array([-438, -415, -538, -502, -534, -668]): -534
array([ 479, -472,  801, -845, -502]): -472
array([ 100, -216,  704,  -31,  -45, -307,  804]): -45
array([-880,  346,  126,    0,  403]): 126
array([-788,  458,  188,  542, -738]): 188
array([-316, -244, -157, -864]): -244
---
[[-0.220, 0.050, -0.138, -0.191, -0.123, -0.121], [0.105, -0.069, 0.174, 0.036, 0.089, 0.042], [-0.163, 0.090, -0.128, -0.152, -0.012, -0.086]] ==> -0.152
[104.49, 62.54, -80.99, -112.28] ==> 62.54
[[149.43, -85.79, 24.60, 161.97, 44.30], [-21.80, 74.14, 102.72, -71.71, -172.35]] ==> 102.72
[0.09, -0.11, 0.12, -0.19, 0.03, 0.10] ==> -0.19
[[-0.156, -0.033, 0.084, -0.020, 0.049, -0.006], [0.213, 0.157, -0.068, -0.043, 0.020, 0.236], [-0.072, 0.025, 0.100, -0.018, 0.127, -0.085]] ==> -0.018
[[203.4, 107.4, 134.7, -5.3, 188.2, -26.1], [-2.4, -109.5, 72.8, 190.8, 31.4, 46.9], [111.8, -183.5, 224.6, 1.0, -149.3, 117.3]] ==> 1.0
[[-67.861, -106.628, -35.202, -43.998], [-176.161, -187.220, -2.839, -61.744], [-136.284, 173.582, -53.998, -62.631]] ==> 173.582
[-1.10, -0.55, 1.39, -0.32] ==> -0.55
[[0.0, -1.0, 1.4, 0.7, -0.4, 0.4], [-1.3, 1.0, 0.2, 0.2, 1.1, -0.9]] ==> 0.2
[[51.600, -228.689, 97.809, 182.795, 21.240, 33.742, -56.021], [198.984, -237.082, 155.024, 104.088, 179.153, -64.751, -82.118], [42.305, -117.693, 57.577, 120.102, 67.426, 22.890, 52.693]] ==> 67.426
---
Q:
[[-15.4  11.9  -9.1 -12.7  -3.1  -3.1  -2.1]
 [ -2.7  -2.3 -11.2 -11.0   9.4  -8.1  13.0]]
A: -8.1

Q:
[[-0.12  0.02 -0.01  0.00]
 [ 0.18  0.04 -0.04  0.17]
 [-0.22  0.01 -0.03  0.03]]
A: -0.03

Q: [-110.21 -169.33  104.60  -90.90   41.20]
A: -90.90

Q:
[[ 0.008  0.108  0.099  0.209 -0.043]
 [ 0.040 -0.001 -0.180  0.170  0.030]]
A: 0.170

Q: [ 0.40 -0.93  1.38 -1.24]
A: 1.38

Q: [-0.12  0.18  0.16 -0.17  0.02  0.12 -0.08]
A: 0.12

Q: [-0.03  0.11  0.14 -0.05 -0.10]
A: -0.05

Q: [-0.119  0.195 -0.058  0.073  0.192  0.183]
A: 0.192

Q:
[[-0.02 -0.13 -0.18  0.09 -0.15 -0.12]
 [-0.18  0.16 -0.15 -0.09 -0.11 -0.09]]
A: -0.11
---
[[4 6 3 5 7 6 6]
 [3 7 2 6 6 7 6]
 [4 3 5 6 7 3 5]] Out: 4, 5

[9 2 7 8 6 1] Out: 9, 1

[230 238 928 503 267 744 400] Out: 230, 400

[1 7 4 3 6] Out: 1, 6

[[8461 4818 9230 1347 7944 6938 3814]
 [4838 4083 3577 5960 4665 3122 4746]] Out: 8461, 4746

[33 16 95 28 45 57 56] Out: 33, 56

[  7  13  27 -41  40] Out: 7, 40
---
Input: [ 15.3  -3.8  16.9 -12.8   1.6]
Output: 16.9
Input: [  7.3  15.8 -12.8 -19.1  -9.2   9.8]
Output: -19.1
Input: [-10.98   1.84  10.33  11.05]
Output: 1.84
Input: [-11.172   3.533  12.671 -13.314]
Output: 3.533
Input: [ 0.14  0.04  0.05  0.04  0.04 -0.11  0.12]
Output: 0.04
Input: [ 170.19  -43.47  -77.32  150.86 -109.67]
Output: -77.32
Input: [ -2.28  -2.66  -8.85  18.21 -12.59]
Output: -8.85
Input: [ 0.167  0.100 -0.020 -0.164  0.106 -0.121  0.091]
Output: 0.106
---
-128  728  617 -232  225  -60
 304  142 -379  203  -98 -362
 160  458 -379  242  398  394
=> 728

 794 -324  303 -143   90  205
 818 -309  333 -174   57  135
 760 -340  270 -112  115  269
=> -324

 705  104  471  555   85  709  766
 487 -588  499  -54  160  507  518
-317  206 -219 -531  339 -405 -404
=> 104

 251 -564  263  -32   73 -604   80
-453  485 -167  -94    8  450 -174
 -68 -644  259 -350 -274 -322 -325
=> -564

 701  879 -172  389
 671  634 -609  521
-518 -629  147 -297
=> 879

 790   37 -233  333 -158
  71  -42 -372  320   72
 620   98 -500 -369  106
=> 37

-661 -509  556 -450  194
 789  725 -511  633 -379
 334  644 -134  671 -577
=> -509

 170 -311  669 -198 -728  143
 674  -32 -657  703 -134  419
-818  797  191 -187  265   79
=> -311
---
array([188, 783, 810, 242, 224, 315])
224

array([[108, 109, 253, 169,  47],
       [ 32,  30, 200,  98,  88]])
47

array([[8, 5, 6, 3, 6, 0],
       [7, 4, 4, 4, 4, 2]])
6

array([7271, 9680, 3445, 2085, 9499, 5563, 4267])
9499

array([2664, 2722, 1952, 4541, 9372, 1224, 5311])
9372

array([[86, 72, 84, 65,  8,  8],
       [26, 50, 28, 51, 65, 66],
       [71, 14, 69,  8, 21, 22]])
8

array([[5, 3, 3, 4, 5, 4, 4],
       [4, 6, 3, 9, 4, 3, 1]])
5

array([380, 977,  71, 352, 595, 194, 359])
595

array([  96, -636,  547,  -32, -120, -247])
-120
